Each named move below is a turn or a mirror, shown by a few rows before and after it. Which moves, in which order, take the first row of each later pair to the second? The first pair is answered.
Q:
[ 3 -8 -6  4  1  2  4 -8  3  0  0 -1 -1 -5 -1 -3 -6 -6 -2  3  4] => [ 6  6 -8 -2  2  1  5  7 -4 -1  3  0  3 -6  4  1  1  2 -1  4 -1]
[  0  17   6  -5 -11   7  16   6 -18  -2 -14   1   1   2   1   7   1  -2
   0   1   5] => [  2   1   9   1 -12   7  14 -13 -12  -2 -22  -2  -4   2 -10   0  -8  -8
   4   1   7]
[  7  29 -10  -4   1   9 -11  16 -18 -11   6  -7  13  -6   2  13   3   5
  -3  -8  -1] => [  2 -12  -3  11   2   7 -12 -30  -4 -11  -7  -9   2  -3 -14  -5 -14 -14
   3 -11   4]
K:
[ -2 -12   5 -15   6   4  19  12 -11   1  -5  20   5   7   7  -1   6   2
  17  23   3] => [  3 -24   5   0  -5  14  11 -16 -18  -3 -12  16  -2   7  -5  -2  -3 -16
  10   9   2]
[ 0  3 -3  0 -6  6  2 -4 -1 -3  0  5 -7 -2 -1  1  0 -5  3  3 -1] => [-3  3 -4 -4 -1  2  2  4 -1 -5  0  5 -3 -3  4  4  2 -2  4  6 -1]
[ -3 -11  -4   6   5 -12  -7  -5  14  -2   6 -12  -1 -12   4  -5  -1   6
  -3  -6   3] => [ -4 -12  -2   4   6 -11  -7  -4  15  -3   8 -13  -1 -13   4  -4  -2   9
  -4  -4   2]
T:
[  8  -1  -1  12 -19   9 -11 -25 -13  -3  -1  -6  -3  -6 -11  -4  -9 -14
 -11 -23  -3] => [  4  -9  -4  12 -18   5 -13 -23  -4  -3   2 -11  -4  -8  -7  -8 -13 -10
  -9 -24   2]
[  4 -14   7  -1  11 -17   3  -8  13  -4  -3   5 -15  -9  -3  -9  -5   1
  -1   8  -7] => [  3 -12   4  -2  12 -19   2   0  16  -5   3   1 -15 -14   0  -6  -3   7
  -2   6  -8]
[  7  10 -12   0 -11   9  19   5   3 -11  11   5   5  -1  10 -11  11  -2
  -7  -8  15] => [  8  11 -10  -1 -10  10  20  -1   0 -10   9   7   5   2   9  -9  11  -8
  -8  -6  14]
[ -1   4  -8   9  -3 -14  -3   3  -2   3   5 -10 -10  -3   2  -7  -3   3
  -2  -4   1] => [  0   9  -5   6  -3 -13  -2   9  -4   3   5  -8  -8  -4   3  -4  -1   3
  -4  -2  -1]
V:
[  2 -15   3   0  15   5  14  -8  -1 -14 -24   3  -9   2 -12   6  -4   1
   3   9  -8] => [  3 -21  -4   7  16  -1   4  -7   4 -12 -16 -10 -10  -6 -11   1  -8   9
  -1   1  -4]
[ 10  22   4   4  -4   1   6   6 -13   1  -4  -1   1  -2   8   2  -3   6
 -15 -17   4] => [  3  15   8 -10   5  -3  19  12  -3   4  -8  11   6   7   9   0   1   6
  -2   0   3]
[  2  -3 -12   6   5  -8 -12  13  -4  -3  16 -14  -3  -8   8  -4  -4  15
  -3  -9   5] => [  6  15  -4  -1  -8  10  -3   6 -28  -3   4   5  -3   2   4   8   1   0
  -2  -8  -8]
Pairs:
(2 to 3 moves a pair)
[  3  -3  -8   8   5  -3 -14  11   9   0  16 -13  -4 -13   9   4  -2  12
  -1 -11  -9] => [ -3 -12  13  -1   6   6   3 -15   8   2  -9  12  -6   6   0  -1   2 -13
  13   9 -12] => V then Q then V
[ -2  14 -11   4 -10   1 -17  22  -6   0  24 -19   5 -16  10  -1   1  23
  -9 -19  -1] => [  5  18  -7  11 -20  14 -21   8 -17  -4  18 -17   4 -11   3   5   1  10
 -13 -27  -8] => K then T
[  7  16  -9  -5   0   7  -2   9 -13  -7  -5   8   8   2   8   0   5   6
  -6   9  -4] => [  0   4 -13  -1   9  -7  -3  13   3  -5  -1  -8   6  -4   9  -9  -1  17
  -5   7   3] => V then T then V
[ 11  13   2  -3 -14   0   2   2 -17  -7   4   6   7  -3  -4  12   7  -5
 -10  -5 -10] => [ 13   9   0   0 -14  -3  -3   6 -16  -8   6  -1   7  -8  -3   8   5  -2
 -12 -12 -13] => V then V then V
[-14  -4   0   2  15 -10  -1  23  10   7   4  -5  -4  -4   4 -18  -1  14
  10  14   7] => [-16  -1   4  -3  16  -8   5  20   6   7  -4   4  -1   3   3 -17   2  11
  12  24   2] => V then V then V
[ -3   0   5  -4 -11  12   5 -23  -1  -4 -11  18  -1  13  -3  -8   1 -18
   8  -1 -11] => [  5  16  -2   0 -18  19  -3 -14 -14 -10  -3   9   1   8   2   1   3 -13
  -1 -16 -15] => T then Q then K
[-13 -24  15  -7   8   0   8 -19   2   5 -21  19  -1  13  -9 -11  -9 -16
  11  17   4] => [-10   5  14 -20   5   6  13   6 -15   4 -16  30   7  15   1   4   2  -7
   9  23  -5] => Q then T
[ 15  39   4   2  -6  11  -5   0 -27   0  -2   1   1  21  -3   8   0   4
 -11  -5  -7] => [  1 -11   5  16  11 -12  -8 -27  19   2  -6 -18  -8  14 -12 -21 -14   5
   2  -1   9] => Q then V then V
[  4 -20  -4  27  -1   1 -16 -32   3  -2  16 -25 -17 -11 -13 -12 -10  -5
 -10 -20  -1] => [ -4  -4 -12  10  18 -18 -12  20  14   0  32 -26  -6 -19   4 -10   5  26
  -7  -3   3] => T then K
[ -4  -1  -3  -5  13 -12   3  13  24  -2   8  -3   3   0   5  -6   3  14
   6  12  12] => [  6  -4   4   7  -7   9  -1 -31  -1  -5  -8   5  -3   8 -11  -2  -4 -15
  -3  -6   0] => K then V
[ -1 -24   0  -2   0  -1  17 -22  10   1 -30  20   8  20  -3 -10   8  -6
  11  18   8] => [ 14  18  -8  -2 -20  16  10  -3 -27  -2 -21  24  10  17   3  14  16  -6
  -6   1  -4] => Q then K then Q
[  5  -8  16  -4  -8   4  10  -8  -1  -5 -13  25   0   4  -5   9  -1   1
  10  -8  -7] => [  6   2   2   4  -5  -6  -5  21   1  -7   9   3   1 -12   4  10  -5  25
  -2 -21  -1] => V then Q then V
